In the data rows, zero lies at 4.5, halfway between 4 and 5.
Some points, each followed by its number:
[2 3 7 8 8 5 2 0 1 0 4 3] 0
[2 6 3 5 5 4 4 5 3 4 4 3] 1
[3 4 4 3 6 3 5 5 5 4 5 3] 2
[3 4 4 7 7 5 2 2 2 4 4 4] 3
[4 5 5 7 5 2 2 4 5 5 3 3] 4
[7 3 7 5 5 3 4 3 7 4 4 4] 5
[3 4 5 5 6 6 4 3 3 3 3 5] 6
[4 5 3 4 5 4 4 5 4 6 4 5] 7
[7 7 6 5 3 3 3 6 6 8 1 6] 8
[5 6 4 3 3 5 5 6 5 6 4 7] 9
[4 5 4 3 4 4 6 5 5 5 5 4] 10
[8 3 8 6 5 2 3 3 7 4 4 3] 11
[6 6 4 4 3 5 5 5 5 5 4 6] 12
[3 3 4 4 6 3 6 5 5 3 7 2] 13
[2 4 6 8 8 4 2 0 2 2 3 3] 14
[4 5 3 4 3 8 7 5 3 4 5 7] 15
[4 4 3 3 4 4 6 6 4 4 6 3] 16
[4 5 3 2 4 7 7 6 5 4 6 6] 17
[2 4 7 8 8 5 1 0 2 2 3 4] 18
[7 7 6 4 3 2 2 6 7 8 2 5] 19
[6 7 4 5 2 6 5 6 5 6 3 7] 20
[1 7 2 5 4 4 4 6 2 5 2 4] 21
Which two points above are nearest to each new point, looking only along the 3 directions in which the numbered points spread most? Their numbers follow each, nearest first.
[4 6 4 5 2 8 5 4 3 4 4 8] 21 15
[4 5 3 5 5 5 3 4 3 5 3 5] 1 7
[5 4 3 5 4 4 3 4 4 6 4 6] 7 12
[3 3 6 7 8 7 3 2 3 3 4 4] 3 14
[4 6 4 4 3 4 5 6 5 5 4 4] 12 7
[4 3 4 6 7 5 3 3 4 4 4 4] 6 3
[2 6 3 5 5 4 4 6 3 4 4 3] 1 7
[5 6 5 4 3 3 3 6 5 7 3 5] 12 20
[4 3 6 5 5 5 5 4 4 4 5 5] 2 1
[5 4 5 5 5 6 5 4 6 5 4 5] 7 10
[4 6 3 4 2 8 6 5 3 5 5 8] 15 21
[6 6 3 4 2 5 5 6 3 6 4 6] 9 20
[2 1 5 4 7 4 5 3 3 1 7 1] 13 2
[2 2 2 1 5 6 9 5 3 1 9 2] 13 16
[5 5 6 7 5 3 2 4 6 6 3 3] 4 5
[5 6 5 5 3 6 4 5 4 5 3 6] 7 12
[4 5 5 6 5 4 3 4 4 5 3 4] 4 6
[3 4 3 3 5 6 6 4 3 2 6 4] 16 2
[4 2 3 3 6 3 6 5 5 3 6 2] 13 2
[2 1 3 1 7 5 8 4 3 1 9 1] 13 16
